rotation ticks, each row followed by its count of ticks
The counts run from 0 to 292.
[121  97  74 158 145 161  93 148 137 149 150 127 111 122  85  95 127 106
 162 112 101 144 149  95 171 142 127 162 145 110 110 118  68  89 107 145
 111 115] -> 201
[133 120  69 144  93 108 174 153 126 103 103  99 160 151  92 130 110 103
 140 142  96 124 104 123 133  83 150  91 119 187 153 137 110 150 120 125
 146 169] -> 51
[ 89 140 146 172 140 122 114 150  96  80 132 122 148 140  74 114 126 135
 173 122 146 105 145 118 150 113  95 118 151 164 160 134  76 135 110 178
 112 142] -> 80
[164  70  98 142  74 163 116 164 170 104 163 136 133 159 108 122  95 129
 105 148  98  96 110  77 140 116 126 122 120 148 139 138 123 142 130 132
 100 121] -> 47
[132 139 106 119 133  74 121 136 119 104 129 132 160 141 135 186 144  91
 130 123 135 134 110 131  89 144 117 141 107 152 111 150 192 141  66 116
 104 101] -> 221
[102 104 120 133 145 144 171  90 110 130 132 165 118 150  80 116 116 161
 140 152 111 111 130 134 111 137 140 111 147 155 185 124  46 155 134 159
 105 137] -> 175
[ 93  72 116 132 139 109 101 120 138 127 148 111 125 110  87 159 126 139
 184 121 151 131 121 100  66 153  79 134 181 111 113 147 115 115 123 122
  87 118] -> 108
[159  94  58 164 109 126 142 111 164  88 163 119  98 154 162  83 110 125
 125 117 117 149  92  77 135 136 119 121 122 124 158 117 127 144 107 128
  97 132] -> 45
[ 99 106 132 115 122 135 183 139 171  93 158 124 101 145 111  84 108  92
  76 146  87 141 143 138 103 147 115  95 155 103 142 108 125 136 106 114
 152  73] -> 168
[159 105  91 162 105 101 125 141 114 154 142 108 163 124  94 130 143  61
 167 122  72 144 112 103 121 137 117 123 139 126  73  92 137 123 117  87
 130 139] -> 231
[ 92  78 137 133 127  86  87 155 142 132 132 110 116 115  94 157 127 121
 181 126 152 107 116  89  85 155  82 107 154 135  95 155 117 120 107 117
 134 125] -> 109
[135  77  91 113 117 136  72 159 111 106 168 110 119 134 131 148  54 120
  91 113 129 128 153  84 161 130 117 111 145 128 114 179 136 152 121  95
 151  88] -> 16
[ 96  79 146 147 132 122 121  98 175 116 131 133  93 124 162 115  91  97
 156 127 127 128  82  78 126 155  76  73 128 148 110 143 126 146 123 105
 117 126] -> 140
[137  84 114 145 146 133  99  70  87 133 161 140 114 122 139 130  73 133
 112 136 108 108 122 110 150 142 147  85 118 150 135 204  99 111 134 129
 138 144] -> 18
[ 96  92  65 122 147 146  81 122 136 123 149 127  99 125  97 137 165 114
 161 139 125 153 146  90 155 124 123 164 144 120 107 148  66  99  99 167
 109 138] -> 202
[124 136 109 140 166  99 132 182 127 111 145  73 153 137 128 112  97 164
 125 129 142  91 196 144 120 113 137 101 137 108 176 112 131 131 108 160
 122  82] -> 84
[102 127 127 149 117 132  98 159 197 127 112 158 122 151  73  97 108  88
 137 149 124 153  73 103 127 113  97 164 148 170  93 117 136 138 100 124
 119 157] -> 38
[ 86 106 151  74 139  84 111 131 151 137 147 145 123 183  53 124 147 124
  96 133 142 118 153 151  73 106 116 142 147 146 121 123 170 138 122 137
 177 147] -> 289
[ 74 127 120  85 155 111 121  75 159 131 137 160 110 175  65 150 166 146
 113 136 149 136 131 120  92  97 120 157 145 144 144 136 149 118 131 153
 137 150] -> 288
[113 133 121 117 123 136  84 144 172 103 125 131 126 151  85 101 109 113
 122 136 137 154  83 124 154  99  91 171 167 171 119 121 127 178  92 121
 102 143] -> 39
[153 101  99 114 156 153  89 100  85 165 151 154 162 159 110 105 141 139
 146 117 130 119 189 146 110 122 133 141  89 172 163 105 146 106  93 162
 122 123] -> 188
[149 110  74 125 113 138 141 112 119 110 168  83 120 148  83 115 175 149
 164 134 125 138 146  84 124 151 119 140 155 110 172  82  98 124 100 154
 106 112] -> 76
[ 87 135 119 111 128  86  83 155 164 135 135 105  92 168 104  86 147  71
 126 127 126 120 188 151 164  96  94 119 113 158 114 146 161  98 102 118
 155 115] -> 195
[122 176 128 137 153 157 118 127 102 122 123 136  97 162 122 119  72 131
 148 114 138 101 144 132 176 132 109 101  91 164 194 143 127 113  93 141
 136  79] -> 183
[167 109 112  79 131 105 120 124 150 170 171 155 119 147 118 111 163 114
  85 128  92 148  67 132 140 128 149 132  79 147 105 108 149 158  88 123
 164 117] -> 33
[ 87  91  79 170 166 110 115 115 118 117 149 126  99 145 136  97  77 126
 143  83 118 147 166 137  86 143 100 120 158 110 136 141 126 145 119  88
 114 154] -> 13
[126 109 126 104 197 136  97  85 164 176 167 146 116 125 149  72 116 148
 118 139 119 130  98 170 146  94 152 139  83 128 125 135 153 139  92 127
 129 128] -> 31
[135 160  99 121 131 135 113 147 108 118 112 163 148 160  64 148 121  64
 125 103 118 140 146 140 120 140 114 152 140 160 144 122 160  72 122 133
 128  85] -> 191
[107 177 121 120 178 150  99 114 128 162 116 163 113 169  46 127 114 124
 140 121 124 147 114 105 165 108 124 161 142 142 140  94 137  99 129 144
 160 128] -> 286
[148  97 126 105 115 109 150  62 113 148 167 109 117 131 121 125  99 171
 123 159  95 101  69 111 119 121 132  91 120 127 179 147 114 170 122 103
 120 156] -> 144
[158  86 150 149 167 161 119 121 125 140 175 133 165  80 135 123 114 165
 163 122 118 126  83  75 140 126 135 102 107 111 122 118  93 128 127 167
  91 103] -> 242
[114 126 151 121 177  77 184 118 170 137 116  98 177 115 127 127 130 140
 173 144 146 122  82 122  68 105 144  86 115 153 139 105 160 126 115 148
 141 149] -> 248
[161 131  85 116 108 126 137 150 126 149 175  96 114 155  71  82 164 142
 148 117  97 126 144 109 155 154 117 128 150  97 160  52  88 138  93 138
 122 112] -> 75
[130 126 109 124 143 123 171  82  90 121 175 118 111 146 119 123 117 143
 126  93  78 147 146 111 159 105 113  90 119  91 193 121  73 154 175 119
 124 123] -> 269
[132 145 127 125  91 112 150 155 139 157 166 113  98 162  79  71 160 133
 139 130  80 114 140 131 151 156 111 114 121  97 152  71  91 121  95 127
 147 107] -> 74
[104 156 174 100 179 134 144 129 115 121 110 126 145 117  81 128  60 127
 134 120 140 121 127 148 124 101 131  83 154 133 182 150 110 118 143 141
 161  93] -> 277
[104  77 136 153 157 133 117  86 157 110 134 118 120 105 152 101  79 122
 144 134 133 148  94  89  98 159  83  99 171 131 124 128 131 162 123 107
  94 109] -> 139
[ 90 142 122 117 117 143 133  94 151 113 110  95 126 124 115 107 171  65
 182 160 143 146 121 114 103 137  85 118 134 161 136 103 141 101  64 142
 127 112] -> 68
[106 100 162 130 168 117 118 110 156 173 132 156 150 135  84 116 108 122
  96 161  72 128 109 113 158  85 124 148 140 141  87 114 117 167 152 103
 110 130] -> 133
[128  53 116 103 145 140 122 160 129 147 132 145 154 120 106 150 106 113
 139 104 122 134 121 146  60 121 148 108 119 155  83 162 138 131 113 123
 174 136] -> 24
[133 113  88 134 149 107 131 138 117 179 134 153 110 149 106 130  71 111
 141 103  83 125 113 128 162 103 165  99 104 147 136 163  93 112 154 104
 168 151] -> 20
[149 106 166 112 104 168 139 160 130  93 121 160 169 129  76 166  76 119
 136 113 129 109  76 109  71 106 104 100 111 160 149 152 158 134 121 120
 142 117] -> 150
[126 115  93 121 136  76 119 152 110 166 143 138 129 138  75 141 129 109
 155  81 103 161 111 122 127 151  95 159 157 106 117  92  90 133 148 111
 106  97] -> 106
[124 107 107 130 164  85 107 182 150 180 113 154 170 165 103 134 112 132
 156 115 120 105 125 163  94 108 145 143  96 155 122 102 143 146 123 136
  95 128] -> 218
